In the data rows, 128 means zero.
Here are some points:
<114 133 107 129 139 166 197 196>
<155 127 156 132 138 164 201 212>
<124 131 101 119 133 135 120 137>
<139 122 120 110 123 140 171 181>
<111 128 094 089 090 095 122 150>
<113 104 090 116 131 151 197 202>
<119 126 121 103 075 066 043 036>
<147 114 126 139 126 133 130 160>
<128 131 138 161 165 138 088 046>
<131 136 124 108 108 082 056 078>
<128 133 138 125 161 158 177 229>
<136 139 149 130 122 110 124 117>
<141 175 176 169 148 077 035 017>
<133 107 084 088 092 096 136 163>
<127 137 165 170 179 193 128 108>
<109 106 117 132 134 156 147 150>
<135 167 169 152 108 067 029 032>
<159 141 129 129 136 143 176 191>
<126 165 176 208 190 169 121 089>
<125 130 115 127 116 137 108 098>
<117 100 095 102 107 125 109 119>
<117 105 078 055 083 065 104 117>
<144 140 131 162 175 193 171 154>
<129 096 116 118 115 115 135 114>
<124 136 124 162 148 148 129 072>
Here are 10 more points, each followed by its number:
<117 101 113 093 083 104 116 130> 0
<124 137 134 112 123 129 136 136> 1
<150 150 158 162 132 162 171 189> 2
<132 115 109 098 122 112 150 190> 3
<111 094 108 095 074 098 126 125> 4
<131 154 132 133 103 090 075 056> 5
<132 106 071 079 080 115 147 190> 6
<117 122 109 096 123 161 170 177> 7
<142 145 185 168 178 142 103 072> 8
<100 128 130 185 179 193 188 180> 9
Which of these numbered points is nearest to each point below, ignoring the 3 directions in which the first points spread most? Its number follows each.
<102 105 100 101 102 127 134 175> > 9
<110 126 115 130 133 135 143 148> > 9
<111 104 122 100 104 125 146 183> > 0
<119 115 116 099 084 111 117 123> > 0
<126 111 105 103 078 087 108 110> > 2
<143 121 136 129 156 164 187 244> > 3
Now 10 new points, numbered from 0 again:
<131 127 142 140 137 118 125 106> 0
<114 096 093 086 107 107 110 143> 1
<130 100 112 081 090 098 111 122> 2
<129 123 157 167 172 185 180 132> 3
<136 176 178 188 112 075 047 013> 4
<138 156 165 181 181 176 179 181> 5
<133 122 098 100 099 104 132 139> 6
<128 141 133 095 099 092 081 086> 7
<134 168 170 175 149 133 079 037> 8
<131 117 110 100 094 116 151 161> 9
The same question for these:
<104 145 116 124 131 100 078 054> > 5
<140 117 124 109 120 143 161 130> > 3
<127 103 110 102 109 109 106 095> > 2
<105 122 128 123 121 127 082 049> > 7
<127 096 102 066 091 098 128 162> > 2
<126 144 133 146 165 175 209 211> > 5
